(in the rows, 128 means zero)
Each path below is one point turned by a fixed rotation once a step. After each direction that follows a path, write how fast that rotation turns it, in deg/step (0 if it stays still).
Each turn is a multiple of 5 degrees from 10 to 175, or 0.
Each row of a path follows its step; steps can be skipped.
path 1
step 0: [132 122 119 123 126 131 131 128 131 134 131 121 123 132 130 123 125 126
 129 127 115 125 117 119 129 127 128 129 139 134 129 129 131 124 123 123
 124 122 134 123 131 114]
step 1: [129 127 121 124 132 125 125 126 130 123 139 124 128 120 127 120 131 129
 130 127 130 123 129 128 123 126 117 131 142 129 127 137 135 129 137 130
 134 130 138 126 126 115]
step 2: [128 134 113 135 125 132 124 127 125 125 131 130 119 126 125 113 125 123
 125 126 126 132 119 130 129 118 130 122 138 132 126 132 126 129 119 130
 129 128 133 125 128 120]
step 3: [134 125 131 132 129 128 122 119 133 126 138 126 131 120 123 123 133 119
 136 123 120 119 122 128 128 118 130 133 136 122 126 128 129 126 123 124
 137 131 129 129 127 117]
step 4: [115 130 123 129 127 120 128 118 115 129 130 125 132 126 117 123 128 124
 128 119 123 128 119 128 131 131 127 128 136 130 130 135 127 130 122 129
 129 129 135 130 135 120]
step 5: [132 126 126 136 119 123 133 116 131 118 130 127 124 125 122 117 131 128
 135 123 121 123 137 126 135 124 128 132 133 132 137 137 129 127 126 126
 128 128 128 125 129 121]
step 6: [121 130 132 122 120 130 133 121 125 126 143 124 121 126 126 121 137 123
 126 120 125 121 122 130 128 133 133 126 127 132 124 133 128 135 122 123
 124 124 133 123 125 117]
step 8: [116 124 120 132 115 124 132 126 125 127 140 124 126 127 134 120 137 125
 128 131 121 131 135 134 127 129 136 127 133 127 125 126 123 122 121 124
 134 127 137 129 129 124]
step 9: [127 124 126 122 126 127 131 131 132 121 136 132 134 132 126 121 136 129
 127 115 125 123 128 127 138 134 129 132 140 125 126 125 126 116 119 130
 129 123 125 127 123 119]
step 10: [130 128 120 127 121 129 131 125 126 127 139 132 132 125 120 115 131 136
 130 126 125 130 128 138 128 138 124 134 131 129 125 128 121 132 127 127
 135 120 138 139 131 125]
Directions:
[130 126 129 126 127 130 130 129 127 122 128 130 128 128 128 125 127 131
 128 128 131 128 129 128 126 129 127 128 128 131 127 130 128 129 128 129
 125 128 127 128 128 126]
85
[130 127 128 128 129 128 129 127 126 127 125 127 131 127 125 127 129 128
 129 126 127 127 128 132 129 128 128 131 128 126 127 126 129 128 124 129
 126 128 128 130 133 130]
60
path 2
step 0: [127 129 135 122 125 120 122 130 123 116 128 121 133 123 131 126 128 130
 133 129 122 127 117 127 124 133 131 130 133 131 123 125 136 141 116 125
 138 130 127 125 127 124]
step 1: [136 132 126 120 122 131 126 134 140 133 124 125 130 119 131 129 131 117
 129 131 123 127 128 122 133 129 117 127 112 130 126 132 131 124 121 134
 126 130 126 125 132 126]
step 2: [130 127 133 123 129 128 124 129 130 130 136 124 128 132 121 128 138 130
 137 138 128 123 127 129 124 128 123 127 129 132 126 126 142 138 139 123
 127 117 134 137 129 122]
step 3: [122 120 124 132 125 131 124 129 125 130 126 127 125 132 131 131 128 129
 134 134 115 137 119 118 134 129 129 136 123 126 124 122 124 135 121 140
 126 123 127 123 127 118]
step 4: [128 126 126 120 133 127 119 121 128 132 128 128 127 126 129 130 133 127
 123 125 132 124 134 124 136 121 109 127 133 132 119 124 134 127 122 126
 126 127 121 135 118 124]
step 5: [131 123 136 117 130 129 116 137 126 123 129 125 131 135 122 130 121 124
 136 124 125 124 123 131 133 129 132 137 133 124 126 133 133 137 127 138
 131 133 135 129 124 130]
step 6: [139 127 129 128 119 120 127 130 126 127 125 120 127 121 132 139 130 125
 127 133 119 129 118 120 121 132 116 121 130 132 131 129 126 127 120 133
 133 127 127 132 124 123]
step 7: [137 131 130 124 132 133 129 141 137 128 129 129 124 122 123 121 129 121
 134 138 133 124 137 128 128 127 126 129 124 125 118 124 139 135 127 132
 135 121 121 129 126 125]
step 8: [126 124 128 127 130 128 128 128 131 125 140 125 126 135 122 133 129 135
 126 140 117 131 113 121 129 125 123 132 124 132 123 131 137 133 122 127
 122 129 136 129 133 128]
step 9: [120 126 124 122 130 124 120 139 127 126 125 125 130 120 133 136 141 126
 130 130 121 129 134 126 137 120 127 128 129 137 127 119 124 129 123 132
 127 120 122 126 124 123]
Directions:
[128 126 129 128 127 128 129 126 128 131 128 128 124 127 127 128 128 127
 128 131 131 130 126 128 126 131 129 128 130 128 126 125 127 127 131 131
 130 126 127 128 129 127]
90
path 3
step 0: [128 120 128 126 119 128 128 143 114 126 126 130 118 129 135 121 127 128
 129 130 139 128 132 130 118 127 128 130 131 138 129 140 125 127 123 128
 130 123 131 129 128 125]
step 1: [120 135 127 125 121 127 126 132 130 138 129 123 125 132 130 128 123 129
 128 120 125 119 126 128 115 129 118 136 128 133 129 118 118 126 119 139
 123 132 126 124 123 131]
step 2: [121 124 129 121 128 128 132 133 127 129 126 120 131 135 135 151 123 130
 128 128 122 131 125 119 124 127 132 126 133 122 120 130 127 128 127 124
 123 131 122 126 131 119]
step 3: [127 131 137 129 132 130 126 138 126 130 132 131 126 116 119 140 120 131
 122 135 125 131 122 122 133 132 122 122 128 135 126 130 136 139 129 134
 130 122 126 134 119 129]
step 4: [122 125 125 130 136 121 129 124 140 137 124 133 134 125 125 136 125 128
 125 132 128 126 132 136 143 125 123 128 135 140 139 128 124 131 126 119
 130 134 132 123 125 126]
step 5: [140 125 130 130 126 123 134 124 128 129 130 131 134 129 120 128 133 133
 137 132 130 131 139 127 122 132 120 126 130 123 133 130 144 129 121 122
 134 128 126 117 127 120]
step 6: [131 136 133 118 134 119 130 121 125 126 126 127 119 129 133 120 123 119
 137 124 125 124 129 130 132 127 131 126 134 122 139 126 135 133 131 136
 135 120 122 123 129 137]
step 7: [131 122 126 123 124 135 128 127 130 140 117 124 117 128 129 117 131 128
 131 124 129 131 129 120 132 128 129 119 134 120 124 121 124 130 132 116
 125 122 137 124 131 134]
step 8: [118 133 132 126 137 132 126 132 125 128 135 131 131 127 120 118 138 126
 122 125 127 129 129 125 120 136 122 137 131 115 123 134 122 137 132 124
 126 128 129 130 135 132]
step 9: [121 132 116 125 132 138 128 126 114 121 133 133 127 128 127 132 130 131
 136 125 123 127 124 136 138 123 120 123 131 122 126 129 115 122 131 131
 131 129 130 133 130 122]
Directions:
[128 125 129 128 123 129 129 127 127 128 127 131 127 128 128 128 126 130
 130 130 127 127 130 126 127 131 129 127 128 128 126 131 129 129 130 126
 128 130 129 128 130 127]
145
[126 130 129 128 132 128 126 127 127 127 126 128 129 130 131 128 125 128
 128 127 126 125 130 130 131 128 132 128 129 128 127 130 126 130 126 127
 128 130 129 126 129 127]
155
[128 129 129 128 130 129 129 127 127 127 126 125 128 127 125 127 127 126
 130 130 128 127 126 130 125 129 127 128 127 129 128 133 128 130 128 132
 130 127 128 130 128 129]
135
